In the rows, zero is written as 128.
The rows below fall into families. The same turns and mirrors carry the whole set onto itself and the rows of a family onto each other. For each named row, which other rows are in its family? Write them in the order they are listed.
These 16 rows form 4 families of 4 rows each.
K_781: [108 106 131  92 118 128 156 138 134 118 140 134 137 132 143 114 128 120
 125 130 130 128 105  91 109 116]
K_774: [114 116 114 115 121 148 102 119 159 136 118 103 105 153 122 134 133  99
 148 127 130 168 118 129  96 124]
K_422: [122  91 137  93 116 123 156 130 123 119 129 133 144 134 136 121 115 134
 138 129 139 122 123  97 104 121]
K_20: [110  94 138  99 126 125 158 128 123 119 128 130 143 144 144 113 132 130
 135 123 133 122 125 102 126 122]
K_453: [119 117 115 131 120 138 104 125 149 135 127 104  98 145 111 143 137 100
 150 134 126 166 108 134 101 109]
K_830: [168 128 130  94 120 122 137 113 133 103 134 121 124 131 121 143 158 113
 180 121 130 143 162 138 108 110]
K_971: [164 128 139  84 111 121 136 130 138 125 131 118 125 146 121 136 165 124
 176 119 125 149 159 126  99 113]
K_920: [173 137 139  93 108 132 132 113 136 106 135 144 121 130 108 145 144 118
 175 117 110 149 163 130 123 110]
K_668: [177 138 143  84 113 136 121 108 139 102 141 129 128 134 119 147 145 122
 177 113 124 143 153 129 121 127]
K_282: [119 121 140  93 119 149  92 116 122  78 134 137 122 116  96 121 132 140
 118 113 117 142 143  82 133 104]
K_690: [121 114 118 119 114 148  88 112 165 135 124 116 107 139 113 154 142 105
 154 139 123 167 114 128 112 125]
K_991: [106 132 135  98 126 151  84 129 139  84 142 138 124 129  93 130 135 136
 107 130 111 140 143  95 129 100]
K_301: [112 126 138  93 113 151  89 124 139  87 142 145 131 123  88 133 135 124
 110 125 128 149 140  80 121  95]
K_496: [ 99 114 143 111 120 126 140 129 133 125 141 124 135 138 144 121 120 116
 128 138 122 125 115  77 108 129]
K_331: [128 116 138  82 127 153 107 121 118  77 135 143 135 119  88 125 132 151
 116 110 124 149 138 109 126  95]
K_720: [122 115 112 125 113 152  91 106 163 115 123 125  99 143 108 153 125  94
 150 131 125 156 123 134 125 117]

The rest of the family of K_920: K_774, K_422, K_991
The rest of the family of K_690: K_781, K_830, K_282

The rows below fall into families. The same turns and mirrors carry the whole set onto itself and the rows of a family onto each other. For each named row, which other rows are in its family? Write them in the order they are listed.
These 16 rows form 4 families of 4 rows each.
K_172: [150 168 116 123 132 109 139 110  94 130 139 118 157 113]
K_117: [110 142 128 128 142 124 146 124 108 108 113  88 139 148]
K_494: [117 130 142 131 159 126 159 114 116 127 127  92 143 148]
K_420: [100 161 141  98 100 161 144 110 114 132 137 132 133 151]
K_909: [123 122 145 113 156 129 156 115 114 112 118  99 143 138]
K_614: [149 160 120 126 145 115 129 118  87 142 135 104 148 120]
K_270: [134 128 149 103 107 117 143 118 120 155 144 141 138 172]
K_596: [106 168 136 111  84 152 143 108 107 122 131 136 156 147]
K_412: [117 160 142  97 100 165 126 110 110 117 127 139 144 157]
K_980: [146 152 144 114 120 116 133 109 116 150 156 148 131 176]
K_251: [137 171 117 110 141 121 126 110 107 129 141 102 166 116]
K_314: [152 139 152 108 114 121 144 100 105 140 154 144 124 167]
K_709: [112 134 146 134 140 129 153 130 120 113 108  99 144 145]
K_734: [149 162 125 119 138 124 127  96  96 125 140 103 172 124]
K_66: [108 161 124 102  94 151 140 102 103 140 135 147 158 155]
K_538: [147 134 149 115 119 110 148 123 120 150 140 154 133 163]

The rest of the family of K_66: K_117, K_614, K_270
The rest of the family of K_709: K_172, K_596, K_538

The rows below fall into families. The same turns and mirrors carry the whole set onto itself and the rows of a family onto each other. For each named row, which other rows are in its family? Write them in the order they are listed.
These 32 rows form 4 families of 8 rows each.
K_539: [115 124 132 117 160 151 148 134 114 118 129 124 130 131 136 124 102 133
 134 161 125 157 114 126 141 123 147  91 150 155 143 120 111 122 115 133]
K_505: [116 122 148 122 116 137  94 123 137 127 116 145 138 140 134 128 150 159
 127 139 117 139 135 117 120 153 109 121 166 108 135 138 126 135 118 148]
K_105: [117  89 124 109 130 141 120 132 133 107 124 137 117 119 123 121 148 129
 123  91 124 151 143 136  99 150 147 130 133 121 151 131 140 114 140 123]
K_559: [112 146 121 133 131 130 133 160 134 151 118 117 115 127 159 119  84 140
 133 124 126 112 116 126 130 130  95 139 149 151 124 121  96 130 149 113]
K_85: [108 132 140 118 102 123 150 131 111 117 143 140 123 138 164 108 127 138
 118 123 119 115 104 101 145 144 120 123 107 109 107 144 134 127 119 135]
K_925: [125 128 131 120 158 151 133 146 111 112 131 127 127 130 130 121  94 122
 134 156 122 154 121 128 137 115 155  93 138 155 131 127 102 117 120 129]
K_373: [114 125 137 119 100 128 147 133 118 116 149 132 131 142 151 107 119 135
 117 117 118 114 112  98 143 142 117 125 112 106 103 162 132 127 110 129]
K_449: [154 123 125 144 164 140 119 124 147 132 111 154 128 102 137 143 125 123
 113 147 155 130 135 125 130 117 143 141 119 145 143 121 127 152 123 123]
K_788: [111  98 114 109 135 136 118 134 146 109 127 144 119 122 112 114 146 127
 114  93 124 152 146 131 100 142 146 138 129 117 153 132 137 115 132 121]
K_128: [123 128 128 118 163 160 140 144 120 116 129 135 137 129 128 122 105 139
 127 150 117 151 120 129 138 113 143  89 151 144 134 132  92 131 113 123]
K_522: [112 153 127 139 135 118 141 152 129 147 123 123 122 122 151 127  84 140
 133 130 114 115 119 133 131 132  95 132 158 153 132 133  93 131 145 112]
K_649: [112 102 114 105 124 133 111 147 138 102 123 133 111 123 118 113 137 127
 117  94 121 148 128 137 100 144 150 131 125 121 143 134 151 109 142 126]
K_908: [148 126 120 136 160 147 122 111 150 137 116 146 133 102 143 143 125 111
 114 150 148 121 138 137 132 108 145 135 127 137 150 124 127 151 128 126]
K_915: [137 118 116 146 113 117 145 114 110 125 112  96 108 120 133 111 128 111
 122 129 127 103 128 142 139 105 150 159 137 153 125 136 101 126 139 132]
K_990: [149 138 118 153 167 142 116 122 149 126 125 150 126 106 145 150 129 115
 113 153 145 125 130 129 137 114 139 134 120 138 139 115 117 147 136 128]
K_355: [106 149 111 146 137 124 140 153 148 146 119 117 116 120 146 120  96 143
 135 138 123 116 120 129 124 122  89 135 146 154 128 123 102 125 155 112]
K_985: [139 119 111 139 112 125 140 118 118 121 105  92 106 122 128 112 118 127
 121 134 124 106 136 142 132  94 146 150 125 157 122 140  99 117 129 132]
K_74: [119 135  95 133 109 126 130 129 121 146 164 134 131 112 119 108 128 109
 130 108 148 100 153 118 126 170 127 134 132 122 132 140 140 123 128 120]
K_234: [116 132 101 134 101 120 121 125 122 132 167 132 130 116 119 110 125 101
 132 115 150  99 151 124 120 167 134 127 130 125 143 147 137 119 138 119]
K_497: [115 130  91 136 113 127 117 140 126 129 168 140 127 118 111 106 134 119
 136 124 154  95 145 121 126 169 128 123 134 122 141 133 138 124 131 122]
K_566: [140 108 108 139 119 124 141 112 113 122 115  97 118 121 135 122 115 110
 118 124 123 102 129 140 128  99 147 163 130 150 127 136  95 130 135 124]
K_243: [111 131 146 134 107 150  97 117 137 119 120 145 131 135 122 127 154 156
 129 139 125 128 136 115 126 153  99 128 161 118 124 132 123 124 123 154]
K_222: [114 129 146 125 113 152 107 115 135 123 115 144 134 140 123 135 145 163
 132 140 113 134 131 121 116 151 111 110 164 112 126 147 131 132 118 148]
K_357: [137 117 109 138 114 118 136 115 122 118 119  98 124 117 130 114 115 113
 118 122 129 105 146 141 138  96 135 159 127 154 129 138  88 122 135 124]
K_863: [111 133 138 117 103 135 139 131 111 106 141 146 122 136 150 109 121 137
 122 117 117 124 118 102 135 138 120 127  98 114  96 153 138 124 114 142]
K_523: [111  96 126 112 138 132 127 136 141 107 121 130 110 118 118 120 147 122
 125  93 126 151 133 130 106 149 149 139 133 126 151 129 155 116 143 132]
K_553: [126 121  97 133 108 126 120 139 118 140 161 137 131 118 118 102 125 114
 142 111 161  97 153 117 128 167 135 133 132 131 129 127 136 127 128 119]
K_673: [110 153 117 139 125 118 140 146 133 144 119 109 127 123 157 130  88 138
 132 136 116 117 112 137 126 123  92 125 148 150 126 137 103 128 154 112]
K_745: [144 132 123 149 164 145 122 106 151 133 121 154 123 113 138 148 123 109
 115 147 138 133 138 132 120 111 154 135 123 137 146 129 123 149 135 123]
K_714: [119 123 146 123 113 152  94 129 131 127 110 138 129 140 126 127 146 162
 120 141 131 137 130 111 123 157 106 126 163 119 131 135 120 130 110 148]
K_102: [119 126 133 123 156 154 148 141 114 119 129 132 135 132 141 121  99 135
 127 150 124 166 119 130 140 115 142  93 151 154 136 135 106 125 116 116]
K_772: [113 135 128 114 103 130 138 138 113 110 150 136 138 136 154 114 127 140
 119 106 115 120 118 104 142 135 104 123 110 108  94 154 124 133 116 133]

The rest of the family of K_915: K_539, K_559, K_85, K_449, K_523, K_553, K_714
The rest of the family of K_522: K_505, K_105, K_373, K_908, K_74, K_566, K_102
The rest of the family of K_985: K_925, K_649, K_990, K_355, K_497, K_243, K_863

The rows below fall into families. The same turns and mirrors carry the whole set onto itself and the rows of a family onto each other. For each named row, which other rows are in its family? Write them in the order they are listed.
These 25 rows form 5 families of 5 rows each.
K_265: [140 106  97 131 121 120 122 140 125 151 120 114 134 110 124 137 114 103
  99 135 129 147 122 138]
K_204: [141 140 150 171 126 150 137 121  90 117 131 132 119 159 102 122 109 125
 135 132 124 143 136 129]
K_136: [138 116 116 116 139 117 114 144 127 153 118 125 140  89 114 155 113 101
 111 123 121 142 135 134]
K_882: [144 149 166 146 144 141 133 127 101 118 128 140 131 138  90 148 100 117
 147 119 117 143 148 130]
K_124: [107 138 127  98 118 132  92 133 114 110 130 157 122 122 128 130 135 139
 126 138 112 114 163 120]
K_708: [128 158 134 161 129 145 102 130 118 123 135 126 116 152 140 107 155 125
 138 151 107 146 137 135]
K_960: [148 125 110 135 106 123 130 117 132 135  80 121 118 141 117 129 117 137
 108 121 148 149 120 138]
K_168: [150 142 153 147 134 137 142 127 113 113 126 128 137 150  93 150  89 110
 139 122 124 153 138 137]
K_600: [138 148 165 161 140 149 128 123  88 120 129 142 120 144  96 133 113 128
 144 125 118 137 147 125]
K_486: [137 167 153 122 152 130 102 140 140 118 130 130 140 126 122 151 135 108
 152 130 101 152 150 140]
K_500: [107 131 113 112 103 137  98 130 113 108 131 149 116 141 138 113 136 141
 116 148 120 118 150 124]
K_533: [117 124 100 106  96 129 109 132 129 102 130 138 126 150 139 122 119 130
 111 148 126 132 141 132]
K_858: [139 150 119 152 120 137 117 133 139 114 133 112 130 162 139 118 134 111
 132 151 115 163 125 147]
K_527: [116 138 126  82 121 124  99 138 132 105 127 151 134 120 124 148 119 127
 127 132 115 124 161 126]
K_532: [120 128 108  88 107 121 108 137 141 100 128 139 139 138 130 144 109 120
 118 138 123 134 149 133]
K_943: [136 129 122 149 112 134 119 112 109 142  81 132 103 135 119 113 137 153
 112 124 143 133 127 127]
K_359: [133 140 143 136 132 133 108 115 105 146  81 145 105 113 108 128 143 155
 124 112 132 123 145 121]
K_99: [126 168 154 143 150 141  95 134 119 124 134 138 122 129 128 128 154 123
 152 139  98 139 152 132]
K_238: [122 119 119 145 135 135 102 137  95 163 122 136 113  94 123 121 144 124
 110 134 118 124 137 121]
K_101: [148 137 143 161 124 143 143 124 105 113 129 124 129 163 101 134  95 116
 134 131 127 154 131 137]
K_228: [128 124 130 122 148 124 103 141 107 162 120 138 128  79 112 146 132 115
 117 123 113 126 146 125]
K_409: [151 131 125 114 124 115 128 122 141 133  78 127 130 122 106 154 110 130
 119 108 141 148 132 138]
K_657: [144 156 131 129 134 126 115 138 154 112 131 116 145 147 130 146 122 100
 139 137 111 167 134 149]
K_799: [129 108  99 151 119 132 115 136 104 157 121 122 119 113 130 116 132 118
  98 142 126 137 122 130]
K_379: [142 141 145 113 140 120 114 121 125 142  78 143 121 105 101 152 125 140
 129 104 132 131 147 128]

The rest of the family of K_858: K_708, K_486, K_99, K_657
The rest of the family of K_533: K_124, K_500, K_527, K_532
The rest of the family of K_168: K_204, K_882, K_600, K_101

